(26): [-15, 38, 52, -8]
(201): [8, 17, 52, 5]
(80): [-54, -37, 52, 5]
(32): [7, 17, 42, -59]
(208): [-44, -36, 52, -7]
(127): [-40, 17, 41, -59]
tail: [17, 41] | [-59]
tail: [8, 17] | [52, 5]
tail: [-54, -37] | [52, 5]
tail: [7, 17] | [42, -59]

(26): [32, 13, -5, -14, 20, 4, -8, -3, 0, 20, 17, -17, -12, 22, 0, 44, -38, -23, -14, -23, -5, 4, 17, 20, 8, -37, -28, 6, -2, -10, -1, 28, 15]
(127): [2, 5, -12, -10, 2, 2, -11, -14, -13, -23, -14, 12, -15, -10, -7, 6, 20, 10, -34, 10, -15, -4, -41, 4, -5, -40, -15, -28, -41, -20, -13, 9, 27]
(203): [-7, 22, 1, 31, 14, -21, -9, 35, -39, 3, 28, -22, -16, -10, 12, -36, 30, -2, -8, -2, 6, -1, 7, 14, -7, -28, -2, 28, 13, -7, -4, -22, 3]
(33): [37, -3, 11, 10, -3, -51, -12, -9, -7, -31, 23, 15, 39, -17, 17, 10, 7, 12, 22, 12, 7, -19, -11, -3, 3, 1, 18, 38, 6, 2, 3, 13, 6]
(80): [-38, 4, -12, -10, 2, 51, -7, 9, 7, 30, -22, -15, -39, 17, -16, -10, -7, -12, -22, -12, -6, 18, 11, 2, 0, -1, -17, -38, -7, -1, -13, -13, -7]
(201): [2, -11, 31, -26, 13, 23, -16, -20, 10, 27, -17, 14, -39, -18, 17, -29, 10, -10, -41, -10, -8, -2, -6, 13, 6, -18, -18, -38, -18, -6, -5, -7, 12]
(32): [16, -35, 23, -23, 13, 10, -14, -23, -7, 12, 1, 32, -27, -17, -5, -35, -7, -25, -33, -25, 4, -9, 20, 13, 2, 15, -27, 12, 4, 21, -20, 25, 18]
(174): [19, 19, -1, 0, 17, -3, -9, -4, -50, 10, 37, -20, -1, 32, 10, -16, -18, 1, 1, 1, 5, 12, -13, 17, -5, -33, -12, 36, 10, -10, -6, -20, -25]
(29): [0, -13, 9, -41, 37, -4, -11, 5, 37, 0, -18, -8, -19, 15, 4, 15, -4, -31, -13, -31, -5, -4, 41, 37, -21, 7, -4, -32, 28, 17, 15, 17, -1]
tail: [4, -12, -10, 2] | [51, -7, 9, 7, 30, -22, -15, -39, 17, -16, -10, -7, -12, -22, -12, -6, 18, 11, 2, 0, -1, -17, -38, -7, -1, -13, -13, -7]
tail: [-17, 17] | [10, 7, 12, 22, 12, 7, -19, -11, -3, 3, 1, 18, 38, 6, 2, 3, 13, 6]
tail: [-39, 17, -16] | [-10, -7, -12, -22, -12, -6, 18, 11, 2, 0, -1, -17, -38, -7, -1, -13, -13, -7]

(203): [-27, -5, -20, 4, 5, 2, 12, 24, -12, 4]
(208): [-27, -5, -20, 4, 4, 2, 13, 24, -12, 4]
(174): [2, -5, -20, 4, 4, 1, 7, -2, -19, -19]
tail: [12, 24] | [-12, 4]
tail: [-5, -20, 4, 4, 2] | [13, 24, -12, 4]
tail: [4, 5, 2, 12] | [24, -12, 4]
tail: [-27, -5, -20, 4, 4] | [2, 13, 24, -12, 4]

(127): [58, -5, 46, 29, 51, -47, 1]
(26): [41, 27, -39, 37, 15, 29, 33]
(88): [41, 29, -39, 37, 15, 29, 4]
(208): [41, 29, -39, 38, 15, 29, 3]
tail: [41, 27] | [-39, 37, 15, 29, 33]
tail: [27, -39, 37, 15] | [29, 33]
find: [58, -5, 46, 29, 51, -47, 1] | (127)
tail: [29, -39, 37, 15] | [29, 4]
tail: [41, 29, -39, 38, 15] | [29, 3]
tail: [58, -5, 46, 29, 51] | [-47, 1]
tail: [29, 51, -47] | [1]

(33): [-18, 35, 30, 2]
(88): [22, 24, 24, 14]
(203): [-11, 17, 33, -4]
(127): [-6, 24, 23, 14]
(4): [-50, 24, 22, 0]
(32): [-11, 17, 33, 31]
(208): [-50, 24, 23, 0]
tail: [24, 22] | [0]
tail: [-18, 35, 30] | [2]
tail: [-6, 24, 23] | [14]
tail: [22, 24] | [24, 14]
find: [-18, 35, 30, 2] | (33)

(127): [-19, 12, -35, -28, -11, -1, 3, -6]
(174): [-11, 12, -35, -23, 15, 3, 2, 4]
(208): [-10, 12, -35, -27, -11, -2, 4, 16]
(203): [-19, -27, -15, -2, -11, -1, 4, 16]
tail: [-27, -11, -2, 4] | [16]
tail: [-2, 4] | [16]
tail: [12, -35, -27] | [-11, -2, 4, 16]
tail: [-10, 12, -35] | [-27, -11, -2, 4, 16]
tail: [-1, 4] | [16]

(88): [0, -2, -1, 1, 1, -2]
(203): [-38, -49, 2, -14, -14, -11]
(80): [-9, -18, -36, 13, 13, -10]
(127): [0, -2, -1, 1, 24, -2]
(4): [0, -9, -2, 3, 3, -7]
(26): [-4, -34, -1, 6, 6, -21]
(208): [0, -51, -9, 15, 15, -35]
(174): [-7, -4, -2, 4, 3, -7]
(29): [-26, -20, -9, -8, -8, 0]
tail: [-8, -8] | [0]
tail: [-9, -18, -36, 13, 13] | [-10]

(26): [26, 8, 4, -5, 13, 0, 13]
(33): [-31, -6, 1, 8, -15, -3, -19]
(208): [-2, 14, -12, -4, -1, 6, 3]
(32): [-21, -39, -48, -14, -12, -1, 12]
(29): [-7, 2, 4, 3, -3, -3, -5]
(88): [-2, -9, -12, -4, -1, 6, 3]
(201): [1, 20, 26, 10, 1, -12, -7]
(4): [21, 4, -1, -5, 11, 2, 13]
(174): [-31, 8, 15, 5, -15, -12, -24]
(80): [-21, -40, -48, -14, -12, 21, 1]
(203): [0, 11, 15, 6, 1, -7, -4]
tail: [15, 6] | [1, -7, -4]
tail: [-21, -40, -48, -14, -12] | [21, 1]

(201): [-8, 5, 3, 2, -35, 22]
(88): [14, -6, -8, -2, -35, 8]
(127): [-3, 4, -1, 4, -35, 13]
(33): [-5, 3, -13, -8, -35, 18]
(29): [3, -1, 1, 2, -35, 2]
(208): [-6, -1, 1, 1, -35, 9]
(80): [22, -9, -4, 0, -35, -43]
(174): [14, -6, -7, -5, -35, -32]
(4): [24, -13, -12, -8, -35, -58]
(32): [-1, 4, 5, 5, -35, 9]
tail: [-1, 1, 1] | [-35, 9]
tail: [14, -6, -7] | [-5, -35, -32]
tail: [-13, -8] | [-35, 18]
tail: [-12, -8] | [-35, -58]
tail: [-1, 1, 2] | [-35, 2]

(203): [-9, 0, 23, 7, 10, 3, 2, -1, 0, 3, 1, -17, 1, -1, -5, 0, -1, 9, 0, -1, 0, 3, 1, -9, 0, -3, 4, -2, -5, -9, 1, -1, 1, -6, -7, 0, 2, 2, -1, 50, 1, -5, -1, -16]
(32): [12, 0, -41, -17, -8, 4, -1, 2, 0, -2, -1, 8, 2, 0, 4, 0, 0, -11, 1, 0, 0, -4, 0, 11, -1, -6, -21, 4, 0, 3, -1, 2, 0, 5, 11, 1, -1, -2, 0, -23, 0, -6, 1, 15]
(29): [-13, 0, 22, 5, 17, 9, 2, 3, 0, 0, 0, -5, -6, 0, 4, -1, -3, 14, -1, 1, 1, 4, 3, -7, 1, -10, -10, -2, -12, -3, 0, -2, -2, -14, -5, -4, -2, 2, 0, 17, 3, -54, -3, -36]
(33): [18, 0, -20, -9, -5, -4, -4, 1, -1, -4, 0, 29, 1, 2, 11, 0, 0, -17, 2, 1, 0, -3, -1, 12, -1, 8, -13, 2, 7, 4, -2, 2, 2, 3, -6, 0, 2, -3, 0, -53, -1, 22, 2, 47]
tail: [0, 29] | [1, 2, 11, 0, 0, -17, 2, 1, 0, -3, -1, 12, -1, 8, -13, 2, 7, 4, -2, 2, 2, 3, -6, 0, 2, -3, 0, -53, -1, 22, 2, 47]
tail: [11, -1] | [-6, -21, 4, 0, 3, -1, 2, 0, 5, 11, 1, -1, -2, 0, -23, 0, -6, 1, 15]
tail: [0, -23, 0, -6] | [1, 15]
tail: [3, -1, 2, 0, 5] | [11, 1, -1, -2, 0, -23, 0, -6, 1, 15]
tail: [-7, 0, 2] | [2, -1, 50, 1, -5, -1, -16]
tail: [-4, -2] | [2, 0, 17, 3, -54, -3, -36]

(4): [-27, -6, 5, -4, 11, 15, -2, -7, -4, -3, 12, 1, -4, 4, 2, -22, 13, -20, 11, -5, 6, 10, -2, 0, -5, 2, -3, 21, -1, -6, -5, -1, 4, -4, 3, -11, 5, -7, -7, 1, 14, 1, 1]
(88): [-4, 20, 8, -3, 11, -4, -6, 4, -1, 5, 1, -3, -6, 2, 3, 21, 0, -59, 2, 7, 5, 10, -2, 0, -7, -2, -4, 16, -13, 4, 23, -2, -5, -1, 6, -4, -7, -7, -2, 4, 8, -3, -5]
(29): [-4, 20, 8, -3, -10, -4, -6, 4, -1, 5, 1, -3, -6, 2, 3, 21, 0, -59, 2, 7, 5, 10, -2, 0, -7, 1, -4, 16, -13, 4, 23, -2, -5, -1, 6, -4, -7, -7, -2, 4, 8, -3, -5]
tail: [-4, 11] | [15, -2, -7, -4, -3, 12, 1, -4, 4, 2, -22, 13, -20, 11, -5, 6, 10, -2, 0, -5, 2, -3, 21, -1, -6, -5, -1, 4, -4, 3, -11, 5, -7, -7, 1, 14, 1, 1]
tail: [11, -4, -6] | [4, -1, 5, 1, -3, -6, 2, 3, 21, 0, -59, 2, 7, 5, 10, -2, 0, -7, -2, -4, 16, -13, 4, 23, -2, -5, -1, 6, -4, -7, -7, -2, 4, 8, -3, -5]
tail: [-20, 11, -5, 6] | [10, -2, 0, -5, 2, -3, 21, -1, -6, -5, -1, 4, -4, 3, -11, 5, -7, -7, 1, 14, 1, 1]

(29): [-25, 9, 11, 9, 20, 6, -8, 32, 31, 7, 30, 26, -14, -6, 33, 4, 4, 13, 6, -1, 27, 30, -27, 14, -29, 0, 8, 16, -5, -13, 9, 19, -49, -28, -7]
(208): [-31, -5, 24, 10, 32, -6, -5, 52, 34, -7, 4, 31, -37, -26, 37, 0, -14, 12, -16, 7, 17, 1, -26, 4, -37, 5, 9, -1, 4, 13, 16, 29, -21, -36, -9]
(127): [-31, -4, 23, 12, 30, -5, -2, 53, 28, -4, 8, 29, -36, -28, 37, -1, 1, 10, -15, 4, 17, 3, -27, 4, -38, 6, 5, 1, 3, 11, 17, 25, -22, -33, -6]
(26): [-25, 9, 11, 9, 20, 6, -8, 32, 31, 7, 30, 22, -17, -28, 32, -4, 4, 13, 6, -1, 27, 30, -27, 13, -30, 2, 4, 17, -6, -14, 10, 14, -49, -25, -5]
(88): [-31, 8, 12, 10, 19, 12, 0, 32, 22, 10, 33, 22, -17, -28, 32, -3, 5, 9, 4, -1, 22, 27, -31, 13, -29, 2, 2, 1, 3, 11, 17, 24, -49, -27, -5]
(33): [-30, -6, 21, 12, 30, -4, -2, 51, 30, -2, 11, 31, -35, -31, 35, 0, -15, 6, -12, 1, 19, 3, -31, 8, -39, 8, 2, 2, 1, 8, 17, 25, -28, -35, -2]
(201): [-27, 4, 15, 6, 22, 8, -8, 42, 37, 5, 27, 28, -18, -6, 33, -3, 4, 13, 4, -1, 22, 26, -32, 17, -30, -1, 11, 10, -2, -13, 9, 24, -49, -34, -8]
(32): [-29, 8, 12, 10, 19, 12, 0, 32, 22, 10, 33, 22, -17, -8, 32, -3, 5, 9, 4, -1, 22, 27, -31, 13, -29, 2, 2, 12, -4, -16, 11, 13, -49, -27, -5]
tail: [7, 17, 1] | [-26, 4, -37, 5, 9, -1, 4, 13, 16, 29, -21, -36, -9]
tail: [22, -17, -28, 32, -3] | [5, 9, 4, -1, 22, 27, -31, 13, -29, 2, 2, 1, 3, 11, 17, 24, -49, -27, -5]
tail: [5, 1] | [3, 11, 17, 25, -22, -33, -6]
tail: [1, 3, 11, 17, 25] | [-22, -33, -6]
tail: [-3, 4] | [13, 4, -1, 22, 26, -32, 17, -30, -1, 11, 10, -2, -13, 9, 24, -49, -34, -8]
tail: [-4, 4, 13] | [6, -1, 27, 30, -27, 13, -30, 2, 4, 17, -6, -14, 10, 14, -49, -25, -5]

(26): [1, -12, 0, 11, 10, 11, -11, -36, 21, 1, 17, -8, 4, 21, -2, 13, -11, 24, -17, -14, 11, -2, 29, -1, -3, 19, -20, -19, -22, 24, -1, -13, 21, -3, -8, -7, 0, -1, -9, -9, -14, -6, 5, 28, -2, -11, -21, 18, -16, -4, 10, 27, 6, 6, 3, 4, -15, -7, -2, 14, -6]
(203): [-23, 1, -19, -11, 5, 0, 5, 15, -16, -3, -19, -4, 0, -7, 0, 18, -3, 5, -18, -5, 10, -10, 4, -19, 18, 16, -9, -9, 8, -2, -3, 22, -18, -17, -11, 1, -15, 0, 12, -15, 26, 28, 10, 6, -18, 10, 18, 2, 32, 1, -11, -16, -13, 13, -14, 9, -5, 10, -12, -38, 11]
(32): [4, -5, 15, 4, 15, -1, -5, -27, 1, -5, 14, 20, 12, -14, 10, -9, -15, 6, 7, -12, 5, 9, 5, 7, 9, 13, -2, 22, 14, 34, -13, 9, 12, -20, -13, 4, 20, -5, 0, -3, -12, -4, 6, -3, -20, -24, -12, 7, 24, 17, 8, 21, 31, 21, 12, -1, -19, 22, -8, 12, -9]
(33): [-23, 1, -19, -11, 5, 0, 5, 15, -16, -3, -19, -4, 0, -7, 0, 18, -3, 5, -18, -5, 10, -10, 4, -19, 18, 16, -9, -9, 8, -2, -3, 22, -18, -17, 13, 1, -15, 0, 12, -15, 26, 28, 10, 6, -18, 10, 18, 2, 32, 1, -11, -16, -13, 13, -14, 9, -5, 10, -12, -38, 11]
(208): [-8, 3, -21, 2, 11, 8, -1, -15, -14, 21, 8, 2, 16, 45, 28, -3, -21, 15, -11, 13, -18, 4, -21, -18, -4, 10, 2, -21, 20, 6, 3, -2, 14, 3, 3, -22, -8, -18, -3, 6, 6, 19, 6, -3, -20, -24, -13, 5, -6, -2, -8, 7, -27, -4, -29, 7, -2, -6, -7, -5, -4]
(201): [1, -12, 0, 11, 10, 11, -11, -36, 21, 1, 17, -8, 4, 21, -2, 13, -11, 24, -17, -14, 11, -2, 29, -1, -3, 19, -20, -19, -22, 24, -1, -13, 21, -3, -8, -7, 0, -1, -9, -9, -25, -27, 7, 7, 0, -6, -18, 18, -27, -15, 14, 6, 18, 9, -28, -11, -5, 18, -11, 22, -16]
tail: [6, -3, -20, -24, -12] | [7, 24, 17, 8, 21, 31, 21, 12, -1, -19, 22, -8, 12, -9]
tail: [15, -1, -5] | [-27, 1, -5, 14, 20, 12, -14, 10, -9, -15, 6, 7, -12, 5, 9, 5, 7, 9, 13, -2, 22, 14, 34, -13, 9, 12, -20, -13, 4, 20, -5, 0, -3, -12, -4, 6, -3, -20, -24, -12, 7, 24, 17, 8, 21, 31, 21, 12, -1, -19, 22, -8, 12, -9]

